Named turns come first, each shown by rows before and after it. Which turns, in which order, take the first row of each pair that follows to the second? Write the first one first, as in the answered first pair.
turn j165:
[ 10   6  12 -11  -5  -4  -4   7   8   6 -12   9 -21 -11   8  -1  30  10
   7  -9  14   0  -4   6  13   1] -> [ 14   7  13   0 -16  -3  -5   2   2   2  -8  14 -18  -8  12   9  20  19
   8  -6  17   2  -7   8  12   0]
[  0  10   7   3  10  -3 -15 -27   0 -16  10 -17   0   0  -4  13  32  15
  -3  13   6 -24  -9  21 -19  -9] -> [ -3   4   4  -1  27  -2 -12 -16   9  -6   6 -18  -3  -8  -6   3  44  10
   1   6  -1 -23  -4  22 -12  -6]
[  4   0  -8  14 -26   9   4  18  -3  20  20  11  -8  14   2  22 -11  20
  17  14 -18  21   1  -9  10  10] -> [ -1  20  -2 -19 -33   5  -1   8 -10   6  15  -4  -4  25  -9  19 -13  -2
   2  31  -1   4   2 -22  -7   6]
turn j707:
[  0  -8   0   3   4   9   6   2   7  16  -2   5  -5  11   2   0 -13  -6
 -15  10 -11  12  -4  -8   2 -16] -> [  0 -15  -1   5   5  12   0   4   0  24   4   6  -7  10   4   1  -5   1
  -8  11  -7   9  -3   2   9 -13]
[ 30  -3   2  36  -3   0   1 -12  11 -21 -14   9  -3 -19   0   6 -10  15
  10 -28   8   3 -12  19  -5   0] -> [ 25   8   1  31  -3  -4  14 -12  20 -28 -18   7   2 -11  -1   4 -25   3
  -5 -22  -5  13 -11  -7 -13  -5]
[ 17  -6  -1  -6  -3  16   1  23  14   8  -2  15  -2 -16 -12  -7  11  11
  -4  -8   2  -2  -9  -9   4   0] -> [ 16  -3  -1  -7  -3  15   3  22  16   5  -5  15  -1 -15 -12  -7   8   9
  -7  -8   0  -1  -9 -14   2   0]
turn j732:
[-12 -26  -9   1  45   1  -3   7   6  16   5  -5 -16  -7   0 -19  23  -6
   6  -8 -31  11  18  15   8  -5] -> [-12 -21  -7  -5  49  -3 -10  -5   2   8   5 -14 -13 -10  -4 -19  25 -13
   3  -5 -22  -2  19  26   0  -6]
[  0 -10   9  13 -14  22   6  36  -2  20   9  28  -4  11   7   1   7  28
   8  -7  -6  17 -16 -20  34  13] -> [-10 -13   0  15  11  14  10  32   9  29  13  20  -1  10   7  -6   0  15
  -2   0 -28  23  -6 -24  32  11]
[ -3  -2  -2  -8   0 -13   2 -33 -26 -25   6 -21 -11  10  14  -1  -2   8
 -11  32   6  -4   2   5  -2   2] -> [  3  -1   3  -8 -12  -8   1 -28 -30 -28   5 -16 -13  12  16   2   1  15
  -6  29  13  -5  -2   5   0   4]
[  9  -6  -1   8  24  -7  -2  -7  12  -2  -3   0   5 -33  -7  -7  15  -2
   8 -23   7 -18   8  30  -3   7] -> [ 12  -5   2   8  16  -3  -2  -4   9  -4  -4   4   4 -33  -7  -6  17   4
  12 -26  15 -18   5  30  -2   8]
turn j641:
[ -2   0  -1  15 -24   1 -10  -8 -20  -2  16   6   4  11   7  16 -12  13
   5  11   7   0  -3   7   0   0] -> [  8  -2  -4  24   2  -7  -9 -18  -1 -13   6   1   5 -10   3   8  -7   7
   2  -6   5  -6   0  29  -7  -3]
[  6   4  13  -5   1  -5  17   5   8 -10 -21   5  12   0   0 -10   1   1
 -10 -11   8  -3   8  -3 -13 -15] -> [  0   6  14 -14 -10  -1  14  10  -3  -5 -15   6  10  11   1  -8   1   3
  -8   0  12  -4   8 -12 -11 -14]
[ -1   6  -3  -4  -5  -5  -4  10   1  -7   5  -2 -11  -4  -6  -2   1   5
   1  -1   7   0   0   4  -7  -4] -> [ -1   4  -3   1  -8  -4   0  11   2  -6   6   2 -11  -2  -4   0  -2   8
   2  -1   4   5  -1   0  -5  -4]
Pairs:
Each pair is two turns apart.
[ -6  13  -2  -5  24 -18   3 -19   9 -12  12 -12   8   1  -6  11 -16 -18
 -20   5  -5  -9   5 -12 -27  -1] -> [  8  18  10  -9  -4 -10  -5 -17  -5 -25   5  -3   5   2  -7  19  -6  -5
 -10  -2  26 -21  -7  -2 -28   0]
j732 j732
[  2  -2  -9  21  11  -7  -4  -7  10  -7   5   1   3  -5   3   3  -8   6
   0  -8 -13   8   0   7  -3   0] -> [  2   7  -6  10   6  -9  -8 -17   4 -16   5  -6   6  -2  -1   6 -12  -2
  -7   0  -4  -2   0   6 -12  -2]
j732 j165
[  4  -2   1 -29   4  -7   6  11  13  -9 -22  -1 -13 -14  -9 -13  17  -9
  -7 -14  24  -5  -4   4   0   2] -> [ 15  -2   3   7 -28  -4   3  -4  -2 -19  -9  14  -8  -7   5  14  -8  20
  -3 -10  24   6 -16  10   2   3]
j165 j165
[-16 -13   4   4   4   4   3   9  11   2 -10   6  -1  -5  -4  -2   4  -7
 -12   6  -8   1  -9  -4  13  10] -> [-18 -12   5   1   3   4   2  10   8   4  -8   5  -1  -3  -5  -1   4  -6
 -12   8  -7   0  -8  -7  13  10]
j641 j641
[  3  19   3   3  -6  -4  12  -8   3 -11  -6  -1   6   6  -4   1 -21  -6
  -8   5  -3   5  -1 -12 -16  -6] -> [ -7  15   1 -14   4   0  12   7   4   3  -7  -3   1   8  -8 -11  -7 -14
  -3   7  -6   5   4 -21  -8  -4]
j165 j641
[-22   2  17 -23 -17   2   1  12 -13   8   5  -6   2  18   6  -2  -6 -17
  -5  13   1 -10   6 -10  10   2] -> [-20 -14  15 -15  -6   6  -3  20 -12  21   7  -2  -1   8   7  -6  11  -7
   9   2   1 -10   7   8  22   7]
j707 j165
[ -9  -3  -7  -4  -8   0  -7   5 -11   8   7   5  -3  11   3   3   2   5
   1   8   6   2  -1  -2   3   1] -> [  1   4  -6  10  -6  -6  -4  -9  -2 -11   2   3   2   2   2   7 -10   4
  -8   1   4   0  -4   6  -8  -3]
j641 j165
[ 10 -14  -2   5   5   4  12  11   1  -3  -8   6  -8  -5  -6  -2  14   8
  10 -15   0   5  -5   2  10   2] -> [  8 -14  -4   6  11   2  16  10   7  -4 -10   4  -7  -6  -7  -5  11   3
   6 -15  -7   8  -3   0   7   1]
j732 j707
[ -3  -6   1   1  -7   8  -8   6 -11  12   3   4  -6   0   3  -1   9  11
  10  -4  10  -3   1   4  13   3] -> [  0  -9  -2   9   9   3  -3   5   2  10  -1   3  -5 -10   3  -5  10   8
   8 -13   1  -1   3  10  11   1]
j732 j641
[  7 -14 -11  24 -19  -8  -5 -13  -2   9  21  17   7  10   4  20  -7  26
  16  -3  13   9  -6  14  19   1] -> [  9  -6  -8  -1   1 -18 -16 -29   1  -5  11  -3   8   0 -11   9   8   3
   9  -3  32 -19   0  35   2  -2]
j641 j165
[ 16   2  10  14   4 -10  -5  -8  -5 -19  -3   1  -2  -7  -1   9   2  14
   3 -13  16 -13  -3  24  -6  -1] -> [ 16   5  15   1  -5  -6  -3   1  -7 -20  -9   4  -5  -4  -4   5   8  12
   5 -15  25 -14  -5  15  -6   0]
j165 j732
[ 10   6   4  -5  -2   5  -8   5 -10 -12  -6  -8   5  -4  -2  -6  10  -2
   2   4  14 -19 -21  13  -8  -6] -> [ 10  -3   1  -3   6   9  -5  18  -3  -3  -8  -2   1  -9  -1 -12  18   2
   9  -6   8 -12 -19  13   2  -3]
j165 j732
[  0  11   1  10 -23  -9  -5 -12 -11   7   7  -9 -10  -7   5   3  -6  19
  -5  -3  14  -8  -4  22   8   3] -> [ -2   6  -2  17 -24  -5   3   0  -7  16   7  -2 -12  -5  10   3  -8  25
  -2  -7   3   5  -4  10  17   4]
j732 j732
[ -7   3  -1  34  14 -20   0   2  -1 -10  15  15  17  -5  10  15  -5  24
   4   2 -16   6  -2  16   6   4] -> [ -1   9   1  34  13 -22   4  -1   5 -20   8  15  19  -9   8  14  -8  20
   0  -3 -14   5  -3  15   1   2]
j707 j707
[  4  11  -9 -20  17 -14   5  -4  -2 -15   5 -17   4  10 -10   6  -7 -17
   1  12  -8 -16   3  13 -22  -5] -> [ -2  -8 -17  -7  33 -11   9  11   7   7   9  -9   0   4  -3   0   2  -9
  13   3 -27  -2   8  16  -3  -1]
j707 j165
[  7  17  10   8 -18   2   8 -15 -11 -21  -1  11  13  12   5   6  -1  -2
 -11  16  20   0  -8  -4 -10 -10] -> [ 15  13   9  16   0  -3  10 -16   5 -28 -10  12  13  -5   4   0   6  -3
  -9   0  17  -2  -7  10 -13 -11]
j732 j641
[-19  -6   3 -15   8   4  -6   1 -11  22  11  -7  -4   9  -4   1   6  -3
  -1  13   3   0  10  -3   2   3] -> [ -6   4   3  12  -8   0   4 -15  -7   1  10   1   5   9   3  16 -22   7
 -11  11  -5  11   1  -7  -8  -3]
j641 j165
[-13   5  -5  -6  16   0  -2   1   3   6  -4  -7  -7   0  -2  -8   5  -9
  -4  -1  -7   5   6   0   3   2] -> [ -8   9  -2 -10  10   0  -7  -4  -2  -1  -5 -10  -5  -1  -5  -5   9  -8
  -3  -1   6  -5   3   8  -1   2]
j732 j732
[ -7   2 -11   3   3  -6  14   2   8  -7   7   4  -4   8   5  -9 -13  -6
 -17  -6 -19  12   5 -14  -1  -3] -> [ -6   5 -10   1   0  -8  14  -1   6 -10   8   3  -4   8   4  -7 -15  -6
 -18  -4 -17  11   4 -15  -3  -4]
j165 j165
[  2  -1  10 -14   6 -13   3  17  13   9   0  -8 -12   1 -14 -10   5   2
   1 -12 -26  25   4 -12  21   2] -> [  6  16  17 -13 -25 -15  -3  -3  -6 -10   6 -10  -6  15 -12   7 -17   5
 -10   5 -12  18  -3 -18   7  -1]
j165 j165
[ -5 -13  -8  -1  26  -1   2  -4  10  10  -4 -23  -3 -13 -15  -2  -1 -15
   4 -13   1  -7   8   9 -12  -2] -> [ -2  -4  -4  -7  18  -2   4  -7  10  -1  -8 -23  -1 -12 -18  -1  -6 -19
  -1 -12   7 -10   6   4 -19  -4]
j732 j707
[ 15   7  -2   6   0  -7 -12 -32  -1 -26  18  -5  -3 -15   0   6  -8  -5
  -4   1  15 -22 -11  23  -9 -17] -> [  4  18  -1  -6 -20  -3  -5 -25  -9 -22  22  -2  -2   8   2   9 -22 -10
 -13  20   7  -9 -11 -14  -9 -18]
j707 j641
[-16 -17  -8 -12   1   9 -21  -3 -42  31  28  -3   0   7   4   1  20   7
  10  23  12 -15   7  24   9   9] -> [-16 -19  -7  -8  -6  13 -17   6 -41  34  27   5  -2   9   7   2  22  14
  16  19  11  -9   4  19  15  11]
j732 j732
[-20 -14  -3 -38  16  10   2  25 -10  12  -3   3  -6   0   4 -10   5 -26
  12 -16   6  -3  10  -4   0  -4] -> [-19 -18 -12 -10  23   5  14  21   2  14   1   8  -1  -1  14  -5 -16 -20
   6 -18 -22  18  10 -12   2  -7]
j641 j732
[ -3  -4  -1  11  -9   1   1  -9  -4   1   6   7   0   7   5   7 -19   8
  -6  10 -14   9  -1  -8   0  -4] -> [-10   2  -1  -9   3  -3  -1 -12  -1   0   2  -4   1   8  -2  -2 -13 -10
 -14  15 -11   0   4 -12  -8  -6]
j732 j165
[-10  -5   3 -13  -3 -15  -5  14  -8 -13   4  -3  -3   7 -12   2 -17  19
   8  19   6   8  -8 -26  -6  -4] -> [-15 -13   1 -19   6 -14  -9  20  -9  -3   7  -5  -6   4 -14  -5  -4  17
  14  18   8   4  -4 -19   0  -2]
j707 j165
[ -9  -4   4  -3  -3   0 -14  -7 -18   7  17  -1   0   5  -3   9   5  10
   7  15  11 -15   3  10   1  12] -> [ -5  11   6  -3  -9  -6  -8 -17 -11 -10  11  -2   5   6  -6  12 -11   2
  -6  17  10 -13   1  -1 -12   5]
j641 j165
[ -9  -3  -3   1   7  -3  -7 -11  -8  11  14 -10   2   7   3   5   4  -7
  -1  19  -5  -7   7   6   1  -1] -> [ -1   0   1   1   0  -2 -11 -16  -9   1   8  -9   2   2   1   6   9  -4
   2  12   8 -14   3  16  -3  -1]
j732 j707
[  9  13 -13 -34   4 -15  -7 -34  -2  -6 -14 -21  -2  22  -3  -7 -18 -15
  -3  22  21 -13  -9 -18  -9  -7] -> [ -4 -12 -23 -27  12  -1   2   6   4  33  -8  -4 -12  25   7 -17  -3  -1
  16  15  -3  13  -4 -35  23   2]
j165 j641
[ 21  21   7 -18  -8  -3 -11 -15  -3 -18 -17   6   6  -3 -19   3   1   4
  -3 -20  26  -3 -25   0 -12  -1] -> [ 11  21   3 -14 -24   2  -5  -4 -10  -6  -7  14   7  14 -11  10 -14  11
  -5  -6  11  16 -26 -28  -5  -2]
j641 j707
[ -4   1  -7  -2  13  -8   2  -5   8   5   1 -10   3   2  -5  -6  -9 -15
  -9   5 -18   0   7  -8  -9   1] -> [  1  -8  -9   7  20  -8   0  -3  13   8   0  -7   1  -6  -3  -8  -1  -8
  -1  -4 -18  -1   7   6  -3   4]
j732 j165
[ 17  -5   5  21 -13   1   4 -16  -2  -4  -6   2  -7  -8  10  16  -9  21
   6  -7  -5   7  -6  18  -5   2] -> [  8  -2   7   9 -28   6  -1 -11 -17   4   2   3  -8   7  11  19  -9  22
   7   6   1   6  -7   5  -1   3]
j641 j641
[-10   3  -6  24 -25   7  -3   4 -19  17  23  13   2  26  10  19 -25  10
  -1  25 -18  25  -7 -22   9   0] -> [-10 -12  -9  33 -14   8 -13   4 -21  28  29  12  -1  17  13  17 -12  19
  11  19 -16  20  -4   2  19   4]
j707 j732
[  4   5  15 -16 -10   7  -5   7  -4   3  -5   5  -7 -15 -13   3  17   1
  13  -5  31 -10   2  11  -7  -4] -> [ 11   9  13 -10  -4   6   5   9  11  -6 -15   9  -6 -22 -14  -1  11  -3
   9 -16  23  -3   1   5 -10  -8]
j165 j707
[ -6  -9  18  33   1   8   0   8  -2  20   0   8  -2 -17  -6 -11  12   5
   9  -7  -2 -11   3  18   0   4] -> [-10  12  25   4  -9   4  -5  -5 -11   6  -2  -5   2  -6 -16 -11   8 -14
  -6   9  14 -28   3   7 -19   0]
j165 j165
[ -5   8  -2 -15 -13   2  -2 -12  -4 -14  -6  -9   3  11   0  -1  -3  -6
 -19  12   8  -5   8 -12 -12   0] -> [ -8  -5  -8 -17  15   2   0   2  11  -1 -11 -12  -3  -3  -2 -16  17 -10
 -11   0   1  -4  15  -2  -4   3]
j165 j732
[-13 -15  -7 -14  -2   9   4   0   5  19   6 -24  19  -8 -24 -11  -4  -9
 -14   0  -9   7  -8 -11   2   5] -> [-10 -22 -10   3   1   7   3  -6   4  20  11 -22  21 -12 -19  -8  -9  -2
 -13  -2 -15  10  -9   0   6   5]
j165 j732
[-14 -10   0 -10  39  -9  -3 -16  14  27   7 -31  -9  -4 -14 -14  -3 -24
   2   1  -5 -13  20   9   2   3] -> [ -5   1   8 -18  28 -11  -7 -25  11   9  -1 -33  -7  -6 -20 -11  -2 -27
   0  -3  13 -25  15  15 -10   1]
j732 j707
[  8   0   8   5  -3  -8 -17 -25 -10 -17   6 -12   1  -4  -5   4   4   7
   1  -1  24 -27   0  38  -9   3] -> [  5   2   5  -8  28 -11  -1 -10  20 -16 -12 -17  -1 -15 -12 -17  12 -13
  -7 -16   7 -19   7  23 -12  -1]
j707 j165
[-14   7  -8 -10   0   5   3   9   3   8  -3   0  -2  12   3  -4  -6  -9
  -2  21 -16  14   7 -28  -1  -4] -> [-14  -4 -12   3  15   3   3   9   9  15  -1   1  -3   3   6  -6  -3  -4
   3  13 -26  17  10 -16   5  -2]
j732 j165
[-12 -13 -11  16  23  -7   1   1   4  16  17   1   4  -4   2  -1  -9  -2
  -4   8 -26  14  10  -2   4  -1] -> [ -8 -10  -6  22   1  -6 -10 -12 -13  11  25   2   7   3   5  13 -15  10
   0  15 -11   7   4  10   2   0]
j165 j707
[ 12   6   8 -13 -12   9  -8  -2  -3 -14  -5  -2   2   5  -2  10   3   1
   1   7  28 -16  -2   2 -15  -9] -> [  9  -6   4 -19   8  12  -2  17  11   0 -12   1  -4  -4  -3  -6  21  -3
   9  -6  20 -11   4   3  -4  -5]
j165 j732
[  6  13   3   4   1  14  -4   7 -22 -18  -3   5  -1  -1  -3  11  11  12
   0   4   9  -6 -13  12  -5  -2] -> [  3   7  -1  11   1  18   4  19 -16  -7  -2  13  -3   2   3   9   9  17
   2   2  -4   9 -12  -1   3  -1]
j732 j732
[ -4 -16  -7   5 -10 -11  12   2 -25   5  21  -5  18  24   0  -7   6 -10
 -10  12   0  -1  -2   0  -3   6] -> [  9 -22  -8  27  -5 -12  14  -1 -16   0  16   2  18   9   4  -5   6   2
  -5  -5  -3   2  -5  16   0   8]
j707 j641
[  3  11   9   1  -6   0  -9  -1  -7  -5   5  -3   0  -4   6   2   2  10
   4  -9  25 -10  -3   2  -1  -5] -> [  7   8   8   9  -2   1  -4   2   1  -5   2   1  -1 -10   8   0   3  14
   6 -17  19  -4  -4   2   2  -6]
j732 j641
[ -3  -2  -6  11  -4   2   8  19  -5  27  15   1   7  -3   5   8  -4   8
  14   8  -6  25   2 -24  12  -8] -> [ -1   2  -2   6 -20   3  -5   9 -23  22  22  -2   8   2   4  16  -2  11
  16  16  13  11  -2 -12   8  -6]
j165 j707
[ -7   5   8  -9 -11  -6  -9 -17 -19  -6  13  -6   1  13   0   7  -5  -7
  -9  17  15 -12  -4  -2  -8  -3] -> [ -3   5  11  -6 -20  -2  -8 -13 -21  -7   9   2  -1  12   1   8  -2   1
  -3  11  21 -10  -7  -2  -4  -2]
j732 j707
[-6 -2  5  4 10 -3 -6 -7 -2 11 10 -1  6  4 -5  9  0 -1 -9 17 -3 11  4  1
  1  3] -> [ -2   0   5   7  14  -6  -7 -13   0   4   8  -2   7  -1  -7   9   2  -2
  -9  12   1   7   3   8  -3   2]
j641 j732
[ -3   0  -4  -2  21  -8   7  -1  22  -2 -14  -7   0  -9  -5 -11   9  -8
  -3 -12  -2  -5   4   9   4   2] -> [-18   5  -3 -19   0  -1   6   8   4   9  -3  -6  -2  15  -3  -6   3  -9
  -5  11  -2   0   4 -18   8   3]
j707 j641
[  1 -22   0 -36  15  -4 -24  -1  18  15   5  -8   6   6  -5 -18  33  17
  30   8  33  -4  -4   4   1   0] -> [ 24 -19   4  -3   3  -5 -16 -10  29  -9  -6   6  10  -8   0  -7  21  34
  32 -13  35   4 -16  16  -5  -3]
j165 j707
[  9  21  15 -31 -10  -3 -20  -4  -9  -5  -7  -3  -6  10 -10   5  16 -11
   1  11  29 -30  -8  11 -16  -8] -> [  5  -1   3 -20  30  -1  -5  24  22  19 -16   3 -14  -8  -8 -16  34 -12
  11 -12  -2  -9   1   9   3  -4]
j707 j165
[ -3  -7   1  -7   8  -5 -17 -25 -16  17  13   0   1   7   0   6  -4  -7
  13   4  27 -24   6  30   6 -12] -> [ -9  10   3 -21  -9  -5  -9 -21 -19  10  10   1   4  24   0   9 -21 -16
   1  18  23 -17   4  -3  -3 -16]
j641 j165
[  1  -7  -3   4 -13   8   3  17  -7  11  10   7   3   3   5   6  -3  15
  13   5  -6  15  -3  -4   6   0] -> [ 11   1  -3   0  16  -4   7   3  17  -9  -8  -4   7 -18  -5  -7   2  -3
   3 -11  -5   3   0  13 -11  -5]
j641 j707
[ 10  -1 -15 -12  30  -4 -24 -18  28  25 -15   0   6 -32 -23   2  50  11
 -16 -12  16 -41  20  50   7  14] -> [ -1   2  -8  -8 -51  24 -18  14 -13  46   6  34   0  15  -2  29  28  49
  -3  14  16  -9   4  -8  32  21]
j732 j641
[ -3   1  -3   4 -14   2   3 -12  -1 -11   2  -7  -1  -8   2  -2 -20  -1
  -2   0  -3  -2 -10  -7   1   2] -> [ -6  -7  -7  -2   6   3   6   0  10  -1  -4  -7  -6 -16   1 -14  -6  -5
   3  -8 -10   0  -4  -5   8   4]
j165 j165
[  4   4   5  10  -6   3  -7  -6  -7   0   0  -3   1   2   6  10 -16  11
   4   8  -9   9  -7  -6   4   5] -> [ -4   6   6 -12   0   2 -11  -3 -11   5   0 -12   0   7   0   4  -6  -2
   1  17  -3   0  -3 -10   1   5]
j165 j707
[ 12   8   6   0  -6  20 -15 -13   7 -16 -11  -3   0 -18 -26   0   8 -12
  -5 -11  -2  19 -11   3 -32  -4] -> [ 14   6   5  10 -14  24 -10  -9   7 -13  -8   5   0 -14 -21   5  -1  -4
  -4 -11 -10  31 -14  -5 -27  -3]
j641 j641
[  1  13  -4  -5   0   2  10  -1   8 -10  -1   0  10  10   8  -1 -16 -14
 -14   6 -13   8   2 -19 -10  -8] -> [ -3  14  -4 -14  -1   2   8   0   3  -9   0  -4  10  12   5  -3 -12 -17
 -14  10  -8   3   2 -19 -11  -7]
j641 j641
